One turning vector, and how many ticks it has turned:
The counts run from 0 to 122.
[117 166 140  80 194 103 156 141 139 131  84  78 141 144 151  87 122 141
  92 118 122 123 121 134 188 118  87  88 108 122 134  96 124 120  87 117
 179 118 161 143 120 130 111 200  99  94 146 148 129 112 108 129  99 135
 136 128 122 128  86  83 100 151 130] -> 107
[ 95 137 133  97 208 114 114 150 138 112 135 139 135 120 161 105 100 148
 115 131 145 132 122 128 205 105 153 142 113 120 143 134 157  94  98 109
 175  94 149 143 113 118 126 192 112 123 166 146 115 157 128 124  94 129
  96 141 111 137 112 119  89 154 132] -> 18
[ 82 125 146 131 138 135 132  96 123 120 120  84 129 162 103 102  85 142
 128 162 157 120 113 120 205 121 149 149 104 123 123 119 120 121 137 162
 144  87 188  99 138 151 115 148  91 119 169 100  91 141 139 159 114 122
 125 145 121 107 119 113 123 142 155] -> 43
[ 92 115 153 115 163 116 148 129 126 152  79 120 121 180 116 119 109 148
 138 142 162 125  94 108 188 110 143 123 119 148 111 145 145  85  93 157
 103  90 170 109 122 125  98 131 114 125 155  90  75 146 131 122  86 112
 136 120 126 146  77 104 119 156 173] -> 2
[ 84 140 112  99 183  93 161 129 155 157 112 125 128 129 126  99 115 113
  96 135 173 136 135 138 185 137 142 120 125 143 148 140 119  85 108 136
 124  96 189 128 128 115 112 146 122  90 150 166  46 139 125 125 113 110
 132  93  84 174 107 125 121  95 108] -> 86
[135 126 108  71 169 145 144 153 145 110 153 107 138 147 130 108 102 147
 110 121 136 103  76 145 199 155 133 167 141 108 112 114 146  88  77 128
 186  85 178 158 168 144 123 155 106 100 137 144  88 124 143  93 136 133
 131 105 135 169 135 117 118 138 125] -> 52
[101 141 152  92 162 139 123 141 173 133  96  84 195 105 119 104  91 119
 107 124 186  81  97 143 173 147 100 105 105 150 113 114 124 118 123 108
 111  74 165 181 126 111  98 138  84 113 145 138  82 150 166  99 125 155
 152 105 123 116 100 119 113 146 141] -> 61
[ 78 117 149 114 117 172 182 129 161 141  90 128 128 148 127 119 122 133
 135 162 153 131 100 127 135 104 115 150 109 124  89 121 137 109 109 123
 120  94 182 150 163 129 106 133  74 164 168 164  36 127 112 173  90 105
 132 118 106 131  76 138 130 181 119] -> 89
[ 99 122 118 111 131  96 127 121 140 110 112 126 126 140  99 131 119 129
  73 130 189 139  96 112 213 168 127 146 127  89 118 163 129 107 116 148
 163  92 183 127 130 173 137 187 120 124 153 148  76 108 102 112 102  99
 151 134 127 141 139 106  84 148 117] -> 31
[128 160 124  97 182 155 133 129 167  99  94  99 129 115 127 116 130 110
 113 127 166 104  79 115 177 109 109 132 127 117  98 119 178 104 110 124
 161  61 173 187 162 150 130 141 102 132 141 167  91 116 119 122 129 146
 188 129 133 138 125  90 137 128 126] -> 12
[ 70 124 135 126 157 102 138 138 113 110 108 148 143 121 120 154 110 160
  90 123 164 127 130 111 180 128 145 117 106 146 125 141 112 100  87 126
 156  91 133 155 139  92 116 157 112 138 141 159  46 128 181 130 109 132
 113 110 120 155 122 109 103 127 146] -> 118
[ 67 106 138 105 110 147 148 154 177 149  89 109 132 121 137  92 121 164
 110 135 153 125 141 110 166 135 115 116  88 142 111 125 103 112  81 130
 135  81 159 159 177 122 102 160  87 132 154 125  88 119 118 176 112 122
  91 129 107 165 116 112 114 171 110] -> 122
[ 83 131 152 127 178  99 125  93 138 166 106 126 110 174  98 120 100 160
 105 153 171 118 129 107 199 119 145 129 127 151 126 147 121  78 116 165
  93  77 133 118 116 164  93 147  91 140 140 100  95 154 128 119  99 100
 135 117 127 101  61 105  92 129 168] -> 83
[ 54 143 170 110 120 110 147 140 134 122 112 119 139 128 124 130 129 116
 118 140 177 137 133 134 170 109 150 109  71 176 100 143 121 104 101 119
 175  72 116 110 157 134 121 162 101 139 168 138  93 145 147 132 107  90
 121 145 131 111 103 133  99 180 169] -> 22
[ 84 143 136 110 134 156 174 126 156 107  69 116 136 139 134 134 124 123
 115 139 141 115  66 127 146 120 140 119  82 100 109 152 144 108 115 103
 113 122 193 134 135 124 105 124 106 126 185 129  45 116  80 131 107 138
 110 130 118 130 105 130 106 179 146] -> 9
[ 79 143 127 104 161 135 121 162 180 144  85 139 136  91 128 100 112 141
  78 125 158 131 148  98 171 110 109 104  95 126 132 120 131 112 107 125
 167  66 169 200 145 135 111 178 131 147 157 144 136 113 122 136 131 148
 129 145 120 143 124 100 117 144 132] -> 114
[ 99 122 144  85 122 168 138 119 162 153 132 124 156 130  99  98  99 155
 126 155 164 131 146 140 186 154 110 141 144 115 118  95 108  79 131 136
 163 102 162 165 150 157 116 164  55 110 161 169 110 129 153 150 145 109
 122 108 128 125  85 148 125 148  94] -> 40
[101 110 165 113 120 167 151 156 161 158 111 150 118 108 134 123 107 152
 148 150 174 112 107 121 167 118 124 158 132 145 108 114 162  71 108 123
 116  59 169 150 160 163 109 153  95 143 151 152 101 109 116 144 149 102
 146 127 131 143  72 152 129 190 121] -> 0
[ 88 136 165 144 151 108 107 107 123 167 124 116 136 163 100 115 126 177
 104 146 180 125 135 107 184 114  83 142 114 126 109 133 132  97 102 156
 133  66 165 106 140 156  90 154  92 149 134 101  66 137 128 156 104 128
 163 112 126 102  94  88 127 126 146] -> 35
[ 66 151 106  87 137 134 174 139 163  99 109 116 154 123 101 128 106 113
 111 139 153 114 119 136 153 128 141 108  64 145 107 129 111 133 120 101
 184 101 144 149 143 135 129 161 100 141 158 150  59 122 150 122 122 129
 116 156 130 118 104 129  80 167 166] -> 110
[ 97 145 166  56 152 143 177 129 155 151 127 109 144 144 126 114 104 121
 131 153 139 104 120 172 167 147 109 141 119 128 119  90 137  89 146 142
 159 125 157  93 118 164 129 168  61 123 157 179 119 109 112 135 108  87
 130 133 130 108  75 132 107 156 134] -> 7
[ 81 139 121 144 151 139 154 120 157  84 126 146 150  87 131 151 106 104
 102 145 173  77 119 139 161 118 158 156 119 137 100 166 123 106 103 118
 151  83 160 119 173 170 114 184  85 132 150 123  73 124 144 138 122 129
 135 101  93 113 141 137 115 145 150] -> 77
[ 99 152 154  70 166 120 118 135 115 111  78  94 142 147 155 133  97 139
 116 109 143 104 127 122 205  86  97 135 134 132 124 102 133 120  90 114
 174 100 182 164 146 166 139 166 109 108 144 149 142 117 126  97 111 121
 146 140 138 116 100  88 137 140 146] -> 59
[ 89 164 157 126 145 130 135 127 135 158 102  96 154 141 137 122 117 157
 104 120 147  98 116 130 157 145 104 144 104 108 146 122 118 118 108 177
 133  87 138 106 131 134 100 177  45 124 158  83 106 126 121 143  69 122
 114 107  90 131 107  82  88 137 150] -> 75
[108 144 112  63 186 130 174 145 138 128  97 105 120 130 160 127 109 101
 110 143 156 114 111 137 163 135 127  90 109 146 138 116 135  72  92 121
 142 107 168 127 135 115 109 135  99  97 144 155  70 115 147 112 111 140
 139  89  94 151  96 131 137 107 113] -> 5
[ 67 128 130 112 141 156 151 117 137 119  73 132 112 150 117  88 107 135
 142 155 143 118 121 112 158  83 128 128  89 125 106 153 136  87 133 127
 128  90 174 115 143 117 110 127 102 132 190 110  51 147 101 144  81 115
 138 143 110 114  93 129 120 161 126] -> 90
[ 67 112 124 108 147  74 102 134 119 124 116 133 148 134 130 124  92 153
  98 114 197 149 128 126 215 157 136 127 123 121 146 145 117  97 119 124
 161 105 155 122 112 102 137 185 119 105 161 148  61 131 163 120  93  94
 108 106 113 147 138 128 100 122 104] -> 119
[ 83 152 136 109 177 147 150 165 149 115  88 139 110 113 157 114 115 119
 102 130 176 117 132 116 178 131 120  92 128 161 125 101 136  84  99 116
 145  88 161 141 165 131 113 186 101  94 160 121 125 137 115 118 150 163
 115 132 104  74 137 128 127 167  98] -> 25
[110 150 186  91 106 142 167 121 147 134  98 121 139 162 113 154 136 145
 130 124 160 125  88 139 170 124 106 151  98 119  85 109 163 119  81 111
 155 131 178 112 142 160 100 159  80 158 166 140  69  88 133 129 125 144
 161 121 140 116 112 133 142 171 144] -> 56
[ 96 128 143 110 142 143 119 137 155 149  98 139 157  87 136 128 107 127
 113 151 200 118 124 140 203 127  96 135 153 128 122 107 126  87 121 136
 102  57 173 156 148 201 130 190  81 113 139 156 135 118  97 139 141  95
 161 122 131 107 100 146 123 143 121] -> 80
[ 90 133 139 106 152 113 141 140 145 155  96 123 124 127 118  95 138 167
  83 146 159 115 139  97 177 101  93 104  87 146 129 136 116 122  90 141
 143  57 162 154 157 147  84 170 109 148 146 109  80 116  90 137 106 132
 138 133 111 168  87 101 108 147 141] -> 34
[ 99 132 160  89 173 154 152 148 154 112 108 128 127 144 130 127 120 122
 123 133 160 134 110 126 199 159 129 112 125 142 107 109 155  78  85 107
 130 135 175 128 134 116 108 171 136 106 172 112  96 146 138 102 163 154
 119 110 118  82 114 149 137 168 122] -> 105
[ 66 154 153 122 119 111 134 146 118 114 100 106 121 151 133 155 156 109
 114 129 169 150 103 105 195 145 139 121  96 141 103 132 138 110  92 136
 164  92 152  89 168 150 140 190 105 137 167 139  91 113 131 132 118 106
 141 131 133  82 134 112 112 154 134] -> 23
[ 98 139 132 113 160 146 118 113 120 113 140 149 142 160  89 135 120 147
 105 164 179  95 146 127 195 118 123 158 140 135  83 124 137  87  85 137
 140  76 138 142 150 142  85 153  92 134 146 123  53 153 156 145 127 138
 163 121 116  83 111 130 134 146 132] -> 36
[ 67 150 166  88 169 124 143 148 150 147 103 131 135 111 102 117 113 105
 130 147 181 119 136 114 167 109 102  96  84 156 135 138 132  89 134 149
 148  47 127 139 100 102 135 161  83 133 142 166 109 143 157 107 127 142
 154 140 147 110  76 111 110 150 156] -> 14
[ 76 148 148 101 140 146 130 157 148 113 121 105 162 113 135  88 118 114
 134 123 192 130 118 148 157 145 117  96  72 150  86 134 139  86  93 120
 137  48 123 144 150 103 106 164 102 133 141 131  62 165 148 155 127 112
 128 134 103 131 116 135 101 162 145] -> 21
[ 76 127 161  97 127  87 119 143 107 138  86 135 118 160 138 166 119 132
 113  92 164 142  82 105 192 143 131 129 129 129 114 142 125  84 108 144
 144  89 164 116 154 109 151 183 114 128 164 143  79 108 167 101  65 107
 140 129 133  99 124 112  97 133 115] -> 71
[ 79 106 121  74 158 100 135 138 116 132  77 108 114  98 110  87  80 120
 129 157 183 119 119 134 173 121 115 103  84 157 165 133 147 106 135 159
 131  58 195 106 144 150 147 135 132  99 140 150  89 125 146 126 136 140
 148 137 104 159 142 123 133 112 117] -> 46
[ 86 129 134  78 170 137 155 149 133 136  78 121 126  86 106  97  82 111
 124 176 171  95 126 130 159 124  98  90  88 129 139 120 151  60 133 158
 146  56 149 146 123  92 120 130  96  83 167 158  99 159 147 106 117 134
 146 120 128 124 109 130 126 114 121] -> 94
[103 103 162 117 142 146 157 139 152 152  81 117 114 128 146 106 128 160
 119 159 155 107 103 112 159  90 127 113 121 156 113 138 144  83  72 120
 100  83 169 148 166 142  81 121 101 163 140 134  90 114 115 130 115 119
 130 107 145 183  64 113 100 178 162] -> 1
[ 84 100 137 106 112 162 161 132 168 149  96 106 146 114 110  98 111 163
 121 153 156 110 137 126 157 122 129 115 112 130 122 109 107  99  99 135
 140 114 160 175 169 115 103 144  68 120 169 146  79 133 149 171 112 125
 103 115 112 153  80 127 128 155 105] -> 41
[ 66 130 126 113 136 109 145 129 134  99  86  87 142 153 110 150 125 120
 108 127 174 143 101 116 188 145 140 132  75 124 109 158 128 142 124 112
 173 113 174 127 119 139 151 171 126 134 167 164  83 120 109 125 107 116
 127 150 141 116 132 105  83 149 141] -> 111
[108 124 120  84 177 117 134 130 102 118 139 143 118 165 113 105  74 157
 120 129 126 131  98 138 216 130 155 167 143 128 150 113 153  82 116 126
 166  96 174 128 129 163 119 151 124 117 163 110 109 140 136  92 112 135
 121 127 145 120 110 111 102 147 160] -> 51
